[ 99 138 143 137  74 120 100  89] : z_693
[134  74 137 119  94 139 102 101] : z_198
[ 67 161  96 105  90 162 132 122] : z_195
[ 87  74 143 138 137 142 104 103] : z_740
[ 67 155  86 100  90 173 121 107] : z_869
asked: [ 99 138 143 137  74 120 100  89]	z_693
back: [101 102]	z_198
asked: [138 143 137  74]	z_693
asked: [143 138 137 142 104]	z_740
back: [132 162  90 105  96 161  67]	z_195
asked: [ 90 162]	z_195

[ 75  66 174 187] = z_198
[182  68  89 100] = z_693
[182  68 186  67] = z_259
tags:
[68] -> z_373
[187] -> z_967
[67] -> z_557
[100] -> z_975
key z_259 4: 	z_557
asked: [ 75  66 174 187]	z_198
asked: [ 68 186  67]	z_259

[139  90 163 212 127 126 129 157 115 139  84 115 111 150 111 139 144 108
 134 106] : z_766
[139  90 163 212 127 126 129 157 115 139  84 115 111 112 133 163 117  92
 173 100] : z_693
[160 139 155 133 179 139 126 168 131  90 132 154 126 158 163 144 128  65
 151 141] : z_259
[ 69  89 122 139 132  98 120 151 164 138 120  79 151 126 136 120 111  72
 151 120] : z_708
[115 150 136 130 112 172 121  89 119 117 135 130 111  65 159 175  90 139
 169 115] : z_659
where: [172]	z_659, 6
back: [135 117 119]	z_659

[119 127 138  87 136 112 139  70 132 146 129 127 131  82 126 147 131  69
 126 128 125] -> z_195
[112 127 139 147 118 125 113 105 128 118 129 123 130 128 130 112 116 169
 129 129 136] -> z_251
[199 127 103 145 127 124 129 129 129 127 151 135 126 130 133  95  88  89
 129 128  97] -> z_775
[112 127 139 147 118 133 113 105 128 118 129 123 130 129 130 112 116 169
 129 129 138] -> z_581
[112 125 118 113 127 147 139 105 128 118 129 123 130 129 130 112 116 169
 129 129 136] -> z_693
[129 128 143 141 123 131 137 121 132 114 124 117 122 178 126  77 121 166
 128 128 147] -> z_659
[199 127 103 145 127 124  88 133 129 130 126 129 135  95 129 151 127 172
 126 127 128] -> z_869
asked: [133 129 130 126 129 135  95 129]	z_869
asked: [ 88 133 129 130 126 129 135  95 129 151 127]	z_869
asked: [133 113 105 128 118 129 123 130 129 130]	z_581
back: [172 127 151 129  95 135 129 126 130 129 133]	z_869
asked: [127 139 147 118 125 113]	z_251
asked: [199 127 103 145 127 124  88 133 129 130 126 129 135  95 129 151 127 172
 126 127 128]	z_869

[123 121 128 122 129 132 132 127 127 134 128 132 128 127 128 127 134 135
 129 132 131 128 126 134 128 125 131 124 130 135 131 133 129 128 128 129
 126 130 133 133 124 130 125 126 129 129 129 128 126 126 125 125 129 126
 129 126 125 135 131 131 131 132]  z_581
[156 143 136 134  97  94 136 106 149  93 131 113 109 146 107 104 116  90
  98 114 106 135 161 139 131 122 103 161 122 104 130  80 129 121 147 111
 161 124 104 121 135 124 129 159 123 117 124 148 132 137 160 140 109 151
 128 110 173  64 126 118 106 124]  z_708
[143 137 131 130 115 105 129 118 140 107 130 120 119 138 116 109 117 111
 114 123 112 132 146 135 130 126 116 146 121 113 130 100 124 122 133 117
 144 125 116 121 134 123 128 146 128 130 125 138 133 133 142 134 121 146
 125 121 156  94 126 125 120 122]  z_251
[154 100 171 121  93  83 139 104 155  87 123 115 105 147 101 102 114  89
  91 112 109 131 164 138 131 124 105 163 118  97 129  72 123 114 157 112
 160 119  96 118 136 123 133 164 119 115 119 151 136 146 161 112 149  96
 129 144  75 201 128 135 150 137]  z_869
[136 136 131 129 121 116 130 121 133 115 130 123 121 133 118 120 122 114
 115 127 117 132 141 130 130 128 125 142 122 119 127 108 125 126 134 119
 141 123 118 122 131 127 125 138 127 123 127 135 128 132 136 134 123 140
 129 120 145 105 130 124 118 127]  z_693
[158 148 144 131  93  83 139 104 155  87 123 115 105 147 131 102 114  89
  91 112 109 131 164 138 131 124 105 163 118 134 129  72 123 114 157 112
 160 119  96 118 136 123 133 164 119 115 119 151 136 146 161 141 106 161
 126 108 180  47 120 117 110 122]  z_775
[158 150 134 131  87  83 133 111 154  72 130 114 102 148  98  93 110  85
  91 113  99 134 172 140 132 123  96 168 118  97 129  63 126 113 154 103
 171 121  95 115 144 121 129 168 124 119 121 153 128 143 169 146 109 165
 126 106 189  47 121 119 103 121]  z_259
[125 124 125 124 130 133 127 130 121 128 133 128 128 124 132 132 129 135
 133 129 131 130 128 129 129 127 129 129 124 131 128 132 128 129 129 129
 125 123 132 128 127 133 133 127 126 131 128 124 126 124 123 124 125 129
 126 130 129 135 124 127 131 132]  z_740
[158 148 144 131  93  83 139 104 155  87 123 115 105 147 101 102 114  89
  91 112 109 131 164 138 131 124 105 163 118  97 129  72 123 114 157 112
 160 119  96 118 136 123 133 164 119 115 119 151 136 146 161 141 106 161
 126 108 180  47 120 117 110 122]  z_659
[150 142 139 127 103  96 139 113 144  94 132 115 113 151 109 106 112 101
 102 113 109 129 154 137 135 123 108 157 119 105 128  86 126 118 145 109
 156 124 106 116 138 123 127 161 121 120 122 143 134 136 155 136 115 151
 129 114 174  70 128 119 109 122]  z_766
[121 127 126 124 135 137 128 129 121 139 128 130 133 120 134 138 133 140
 133 133 132 123 115 124 129 134 136 117 133 139 129 146 126 131 125 134
 124 131 134 131 128 130 128 121 133 132 129 121 129 123 116 125 132 123
 128 134 118 147 133 132 134 135]  z_195
back: [171 103 154 113 126  63 129  97 118 168  96 123]	z_259
back: [121 171 103 154]	z_259
tags:
[121] -> z_459
[143] -> z_931
[125] -> z_519
[124] -> z_864
[138] -> z_54
key z_251 48: 	z_54
asked: [124 130 135 131]	z_581
asked: [158 148 144 131  93  83 139 104 155  87 123 115 105 147 101 102 114  89
  91 112 109 131 164 138 131 124 105 163 118  97 129  72 123 114 157 112
 160 119  96 118 136 123 133 164 119 115 119 151 136 146 161 141 106 161
 126 108 180  47 120 117 110 122]	z_659

[146 136 133 105 125 138] -> z_708
[140 136 129 110 125 136] -> z_766
[ 97  75 190  61 143 140] -> z_693
key -> tag
[143] -> z_321
[125] -> z_324
[136] -> z_885
key z_766 5: 	z_324
asked: [ 97  75 190  61 143 140]	z_693
asked: [129 110 125 136]	z_766
asked: [146 136 133 105 125 138]	z_708
asked: [136 129 110 125]	z_766

[162 124 104 150 142 105 119 157] = z_251
[102 175 161 155  99 158 173  99] = z_198
[198  86  76 151 155  98 111 164] = z_195
[198  86  76 151 167  74  77 195] = z_869
back: [104 124 162]	z_251
Table of tags by key:
[87] -> z_105
[77] -> z_584
[86] -> z_200
[151] -> z_502
[175] -> z_38
key z_869 2: 	z_200

[109 126 133 127 123 132 126 134 108 129 122 119 128 133 137  97 114 135
 118 134 106 131 124 118 131  92 145 120 128 115 126] : z_869
[150 144 133 124 149 146 137 117 109 146 156 140 120 144 137  95  45 108
  88 155 127 123 135 138 128 125 187  77 149 126  78] : z_581
[113 122 136 128 151 123 115 113 109 120 107 117 112  97 124 114 122 147
 127  91 128 152 139 138 128 129  89 164 146 134 116] : z_198
[145 126 137 127 115 120 114 147 145 149 121 128 125 156 123 128 170 114
 134 111 125  97 129 140 120 156 111 142 127 119 152] : z_259
[156 172 124 109 131 135 132 123 142 111 142 143 117 158 131 101 118  75
 126 124 139 102 107 129 129 135 153 116 155 124 126] : z_195
[142 147 113 100 100 120 145 144 100 131 165 131 120 120 154  73  65 109
  90 159 113 124 116 113 127 124 177  96 141 114  84] : z_251
[153 127 139 122 134 151 140 123 125 117 132 149 125 142 149 113 100 100
 120 145 144 127 140 120 118 131 132 103 134 146 100] : z_740
asked: [142 149 113 100 100 120 145 144]	z_740
asked: [113 122 136 128 151 123 115 113 109 120 107 117 112  97 124 114 122 147
 127  91 128 152 139 138 128 129  89 164 146 134 116]	z_198
key -> tag
[90] -> z_71
[87] -> z_269
[88] -> z_273
[137] -> z_50
[120] -> z_13
[127] -> z_597
[121] -> z_214
[126] -> z_841
key z_581 19: 	z_273
back: [126 149]	z_581
back: [128 138 135 123 127]	z_581

[168 139 155 126 114 143 149 113 116 145 137 138 124 134 141 111 123  98] -> z_869
[168 139 155 126 114 143 149 113  88 149 129 129 112 100  86 147  59 185] -> z_251
[182 145 161 137 142 147 148 104 155 147 138 119 116 119 119 111  88 128] -> z_659
[124 125 129 115  93 129 136 135  81 130 129 153 136 145 156 112 165  86] -> z_259
[123 125 128 117  98 128 134 134  88 129 129 149 135 143 152 115 160  93] -> z_766
back: [153 129 130  81]	z_259
tags:
[155] -> z_513
[111] -> z_150
[110] -> z_42
[160] -> z_339
[161] -> z_635
key z_659 3: 	z_635
where: [141]	z_869, 15
asked: [135  81 130 129 153 136]	z_259
asked: [ 88 129 129 149]	z_766
where: [165]	z_259, 17

[100 115 152 118 109]  z_198
[111 124 116 196 134]  z_869
[112 197 116 139 126]  z_259
[132 144 159 117 129]  z_251
[112 197 149 128 145]  z_775
key -> tag
[139] -> z_256
[117] -> z_404
[196] -> z_605
[129] -> z_484
[118] -> z_630
[116] -> z_688
[128] -> z_971
key z_251 4: 	z_404
where: [132]	z_251, 1

